Named turns come first, each shown by rows before and after it. Which turns, in which order, take the first row of each pair that follows to the second? Write the first one first, as in the answered first pair.
turn Siv:
[ 10  -7  -2   6  -6   1  -2 -10   6 -13  -3 -10   7 -14 -11   3   5] -> [ 12  -3   2   8  -6   8  -2  -8   6 -11 -13 -12   8 -12  -4   0   1]
[-4 -2  7 -5 -1  5  4  4  2 -9  0  4  4 -1 -6  7 -7] -> [-1 -2  8 -4  3  7  3  5  0 -2 -8  1  3  4 -2  5 -7]
[ -3 -10  -2 -10   5 -11   4  -4  -3   5  13  10  -3   2 -10   7  -4] -> [ -3  -1   9 -10  -3  -5   6   1   1  -8   9  13   4 -10   0   2 -13]
turn dut:
[ -1  -8 -12  -2   6 -15   1 -13   0   8   1  -2  -6  13  -8   4   8] -> [  1  -4  -7  11   2  -8  -7 -14   0  -5 -13  -7   3   8  -5  -8  12]
[ 4 -1  4  6 -7  4 -2  5 -1  4 -8 -2 10 -5  8 -4 -7] -> [  0  -1   4   0  -9   1   4   6   2   4   2   3   8  -8   9   1 -11]
[ -1   0 -17  11   2 -12  -4  -9   2   3   9   0  -7   7  -5   2  16] -> [  0   3 -14  18  -1  -8  -8  -9   2  -4   2  -2  -3   4  -4  -4  18]
[ -5   1   6  12  -6   1   3  -3   2 -10  11   4  -2  -7  12  -5   4] -> [-6 -4  2  2  0 -4  8 -4  2  3 20  6 -9  0  9  3  1]
turn zap:
[ -8   1   0 -24   4  -1  12   7   5  13  17   9 -14   2  -4   5 -12] -> [ -5   5   3 -21   7   6  10   9   4  20   2   3 -18   9   5   1 -13]
[  1  -7   6  -9   1   5  -4   3   0  -1  -3   0  13  -5 -10  -2  -8] -> [  2  -6   7  -8   3   7  -5   4   0   2  -8  -1  12  -3  -7  -3 -10]
[ -4  -6  -6   3  -2  -2   0 -15  -5 -16  18   5   8 -14 -15  -2  12] -> [  0 -12  -7 -12   5  -1   5 -13  -6  -3  20   7  10  -7 -20   7   3]
turn Zil:
[ 2  6 11 -7 -7  3  4 -5  2  8  2  7  1  2 13  2 -9] -> [  1   3   7 -10  -7  -1   5  -7   1   8  10   8   2   0   8   5  -9]
[ 20   3   0   3  -1   9  -5   4  -1 -17  -2   2  13 -11 -17  -4   4] -> [ 16  18   4  13   1  11  -2   7   1  -6 -14  -3  -7  -3   8 -10   7]
[  6   6  10  -8  -3   3   9   8   1  -4  -6  10   4  -2  16   2 -11] -> [ 2  7  6 -8 -2 -4 12  6  1  2  5 11 -6  0 17  6 -9]

(2 to 3 turns a pair)
[ -8   8  -7  12  -1  -7  -7  -6   0  -4   4  -7 -15   0   5  -7  18] -> [ -9   2 -10   7   1 -11  -5  -8   0  -2  13  -4 -14   0  -5  -2  18]
zap then dut
[  7  -1   3   0   7   7  -6   3   1  11 -14  -9   2  10   1  -1  -4] -> [ -5  11   2  10  -1  -5   1   2   8   4   6  -1 -13  -2  13  -1   2]
dut then Zil then zap
[ -8  -3  -8   0  -3  -7  -6  -9   3 -14   8  -3   3  -8 -14  -6   7] -> [ -8  11   7  -4  -8   4   0   1   8 -14  -3  -1   3 -12   7 -10  -8]
Siv then Siv then dut
[  4  -2   0   3   0   5  -5  -6  -6  -1 -15  -8   2   0   4  -7   6] -> [ -3   0  -5   5  -1  -5  -1  -8  -5   4  -1  -4 -10   0   7  -4  13]
Zil then zap
[  4   0  15 -22  -5  11   5  10   3  -6   1   8  22 -11  -1   4 -25] -> [  5 -13   5 -29   5   3   6   5   0  12   8   6  14   4 -12  13 -20]
dut then Siv then Siv
[  0   1  10 -18  -2   4   7   8   2   4   7  10   4  -4   5  14 -19] -> [  3   2   7  -8   7   7   1   7  -3  20 -13  -2  -7  14  11   8 -11]
Siv then Siv then zap
[  2   1   1   6   4   6  -5  -2   0   4 -19  -8   0   8   3  -6   2] -> [ -2 -11 -10  -3   4  -6   0  -7   0   5   5  -1   0   6 -15   7   5]
Zil then Zil
[ -9  12   4  -1   3  -5   6   6   3  11   7   4 -14   0  20   5  -7] -> [ -4   3  -3   5  10  -6  -2   1  -3  20  -2  -5 -16  13  10   3   4]
Siv then Siv then dut
[-11  20 -14   9   0   2   2  -4   3  -2   2  -9 -11  -1   5  -8  22] -> [-12  24 -10   9  -3   4   3  -2   4  -6   1  -6  -8  -5   9  -9  19]
Siv then Siv
[ -1   2   0  15  -5   1  -8  -2  -3 -12  -6  -4   4  -3  -2  -3   3] -> [ -5  -4  -5   3  -4  -7   0  -2  -1 -10  13   3   3  -6  -9   7  -1]
zap then dut
[ 8 -7  4 -3  2 12  1  2 -7 -5 -6 -4 11 -2 18  0  3] -> [ 3 -6  2 -7 -1  7  7  2 -4 -9  9  4  7 -9 18  5  1]
zap then dut
[ 12  -7   1   3   9   7  -4   6  -2   3 -12  -5   3   2  -6   3  -3] -> [  4   4   3  16   1   3  -2   6   3 -10  -5  -1  -3 -10   3  -3   3]
Zil then dut then zap
[  4   5  11   1   9   6  -5   5  -2  11 -10  -8  -6  20   9  -3 -10] -> [  1   6  10  -1   9   3   0   6  -1  13  -4  -7 -11  20  12   0 -10]
dut then dut then Siv
[  4  -7  -7  14  -4  -7 -10  -8  -1 -12   0   1   6  -3 -14   2  16] -> [ -6   5  -5  16  -6 -12  -2  -6   3  -3   8   4 -13  -3   4   4  16]
Siv then Zil then Zil
[ 12   3   9   2   4  18  -5   8  -1   5 -31 -11   6   7  10  -8  -8] -> [ -4  16   3  18   0  -1   1   3   4   7  -7  -7 -24   2  25  -8   8]
Zil then zap then dut
[ -4   6 -11  10  -2  -7   1   7   5   2  14  -1 -14  -4   7  -2   3] -> [ -2  10  -6   7  -1  -1   3  11   5   5   6  -2 -15  -1  15  -3  -2]
Siv then Siv then dut
[11 -1  0 -5  4  7 -8  1 -1  1 -1  1  8 10 -9  9  0] -> [ 8  6  1  1  5  6 -8  1 -1  7 -6 -1 -5 15  4  6  3]
zap then Zil
[ 2  4 -2  9 -1  0 -1 -1 -1  2 -5 -6 -9  6  0  0 13] -> [ -3   9   0   4  -5  -2   6   1   4  -4   8   2 -10  -5   4   4   8]
dut then dut
[ -4   8   4  15  -2   1  -3  -3   0  -1  -6  -8 -13  -1  13  -9  15] -> [  4 -16  -3  -9   1  -2  -1  -5  -3  -4  10  -1  10  -3 -20   5   5]
Zil then Zil then zap
[ -4  11  -6  13   1  -3  -1   0  -1   4   3  -7 -19   1  11  -4   3] -> [  3  -5  -7  -4  -4   0   0  -1  -2 -12  13   1  10 -11 -16   3  -7]
Zil then Zil then dut
[  8  -4   2  -4  -1   6  -7   6  -2  -2 -16  -3   5   2  -2   2 -13] -> [  0  -4  -7  -6   2  -8   0   3  -1  10   5   2 -13   6  -2  11  -6]
Zil then Zil
[  2  -3   6 -17  -3   2  10   6   2  -6  13   8  10  -6  -8   9 -15] -> [  4  -2   0 -10  10   2   6   4  -3  21  -4  -4  -9  18   2   7  -6]
Zil then Siv then Zil
[ -8  -1  -4   0  15 -10   3   2  -3  -5  13   5   1 -20  -8  -3  14] -> [ -3  -6  -2 -16  24  -5   7   6  -6  13   6   2   1  -5  -7   5   4]
zap then zap
[ 6  0 -1 -4  5 -1  3  8 -5 14 12  1 -7  0 14  0 -9] -> [  4   0  -1  -4   2  -2   6   8  -3   8  17   3  -5  -5  12   1 -10]
Siv then Siv
[ -2  13   5  12 -12   7  -6   2   3  -9  -7   2   2 -17  17  -3  -1] -> [  3  10   6   9  -6  11  -9   4   1   1 -19  -3   1  -6  19  -3  -3]
zap then Siv
[-6  2  3 -7  1  2  7  4  1  9 -1  0 -5 12  5  4  1] -> [-5 -1 -2  8  0  0 -4 -1 -1 -2 -7 -5  0 10 -3 -4 12]
dut then Siv then dut
[ -7   7   8 -12  -3   2  13   7   7  10  15   5  -4   0  15  10 -10] -> [  1   7   9   5   2  12  -2   4   1  13 -17 -10  -1  13  17  -4  -1]
zap then dut then dut
[ -1   5   2  -3   7   5   7  -3   0   8  -5  -2 -10   3  12  -1  -3] -> [-3  2  2 -9  2  0 10 -3  2 -1 11  6 -2 -8  2  5 -7]
Zil then Siv
[ 3  1  5 -7 -1  7  0  4  2 -6  2  5 13 -9 -4  0 -9] -> [ 0 -1 -3 -9  6 -1  4  2  2 14  9  4 -6  5  0  8 -4]
Siv then Zil then Zil
[ -3   2   3  -4  -4   2   9   1   5 -12  13  10   7 -15  -4   4  -9] -> [ -2   5   8  -2  -6   8   7   3   5 -12   4   8   9 -15   3  -1 -12]
Zil then zap
[-2 -9 -9  6 -2 -8 -5 -9 -1  0 18  5 -8 -5 -8  2  9] -> [  5  -9  -4  -2   8   2  -5  -4  -4  20  -1  -2 -12  13   1   3  -1]
zap then zap then zap
[  1   3  -4  -1   6  -3   2   4   1  15  -4  -1  -4   6   7   5 -10] -> [  5  -6  -5  -5   5  -1   0   2   0   6  -1   1  10   1  -9   6 -11]
Zil then Zil then Siv
[-4 16  9  5 -4  1  1  5  6 -9  4  5 -3 -8 17 -3 -1] -> [  1   1   5 -10  -2   1   1   4   5 -12  12   9  13 -11  -3   6  -7]
Zil then zap then Zil
[  9  -8   1  -6  11   5  -6  -5  -6   4   0  -3   7  12 -10   7   5] -> [  8  -5   5   1   2   7  -8  -6  -4 -13   0  -1  14   0 -10   1   6]
dut then zap then zap
[ -4   4  -7  16  -2  -4   0  -8  -1 -12   3  -2   0  -6   4  -9  17] -> [ -5   2 -12  13   4  -8   3  -9  -2   0   8  -3  -9   2   4  -4  19]
Siv then Siv then Zil
[ 11  -9   1 -11   7   2  -2   7  -7   0  -9   1  15  11  -5   1 -19] -> [  9 -13  -8  -3  11  -5  -6   0 -11   7  -5  -3   6  18 -11   3  -5]
zap then Siv
[ -4  -5 -10  -4   2  -3   2  -5  -3   2   9   2  -2   3 -13   5   7] -> [-5  5 -3 11 -4  3 -4 -3 -2 -7 -6 -3 -3 -1 -1 -6 10]
dut then dut then Zil
[-9 13  9  7  4 10  7  8  3  9 -3 -5  8 -2  8 -7 -8] -> [-11   9   2  15   9   4   2   2   0  16  -3 -10   0   6   3  -8   3]
Siv then zap
[-5 10 -1 11 -6  0  0  4  7 -5 -4 -5 -3 -4  6 -6  0] -> [ -2   4   0   4  -7   0   1   4   8 -12   1  -1   8  -9  -4  -2  -5]
zap then zap then Zil
[ -3  -6  11 -18   4   2   7   6  -1   8   9   0   1   7  -1  10 -29] -> [  4 -15   2   7   7   2 -15  -6 -10   0 -11 -15   8  13 -18  -4  -4]
dut then Siv then dut
[  1   4   8  -9   0  11   1  11   1   5 -13  -1   6  -1  13  -2 -15] -> [ -9  14   4   6  -3   1   2   7   5   5  -2  -1 -11  -3  22  -6  -1]
Zil then zap then zap
[  3  -6  -8 -11  -1  -2   1 -11  -4   5  -1  -2   6  -3  -4  -5   1] -> [  0   2  -5  -6  -1   0   1 -10  -3  10  -7  -5  -3   1   8  -8   3]
Zil then Zil
[  2   0   2 -10   4  -7   6   5   0  16   6   5 -11  10   5  11  -8] -> [  5   4   3  15   1  -1  -9   1  -4   5 -17  -7  -7  10   7  -7   7]
dut then zap
[ -3  16  10   0  -5   4   4   7   7   2  -6   3 -11  -2  19  -7  -3] -> [  0  -2  -5  -5   7  -7   1  -1   0  19   2  -2 -16  15  -1   2   9]
Zil then dut
[  7  -8   0  -7   4   0   6  -6  -4   1   4   4   9   6 -25   7  -5] -> [  1  13  15  -5  -3   9  13   4   2  -4  -2   8   3  -5   2   1 -17]
Siv then Zil then dut
[  0   8  10  -3  -5   6  -1   5   3  -9  -6   3  10 -10  10  -3  -9] -> [-8 13  5  1 -4 -2  4  3  5 -2  6  6 -7 -8 17  0 -3]
Zil then zap
[  2   3 -11  -5  -9   7   8   6  -4  13  11  14 -12  12   0  11   3] -> [  2   9  -7   4  -9  11   5   7  -4  12  -1   8 -16  15  10   5   5]
zap then zap
[ -4   2   7 -12  -5  11  10  12   3   2  -3   6  11   5  10   0 -14] -> [ -8  -1   1 -14  -4   3  14  10   4   7  12  10   5   7   8   6 -11]
Zil then Zil
[-10   8   1  -2  -4  -6  11   7  11  -4  17   7  -6  -3  11   0   3] -> [  2 -13  -6 -12   4  -3   5   3   3   0  11   2  14   6 -16   6   2]
dut then Zil
[  7   2   2  -6   6   7  -3   4   1  19  -1  -2 -14   0  -3   8  -8] -> [  7   9   5  12   0  11 -12   1   0   3 -11  -7 -10  -6   0  -5   1]
dut then zap
[ -2  -3  -4   6  11  -4  -2  -6  -5  21  -1  -7 -10  16   4  -1  10] -> [ -2   0   4  13  -7  -1  -5  -6   0 -18   4   1  15 -15  -6 -10   6]
Zil then dut then dut
[-3  6  3  6 -4  3 -2  4  2 -5 -6  3  1 -6  6 -6  1] -> [-3  4 -1 10 -2 -1 -5  1 -1 -2 -6  0 -3 -1  4 -6  8]
Siv then zap
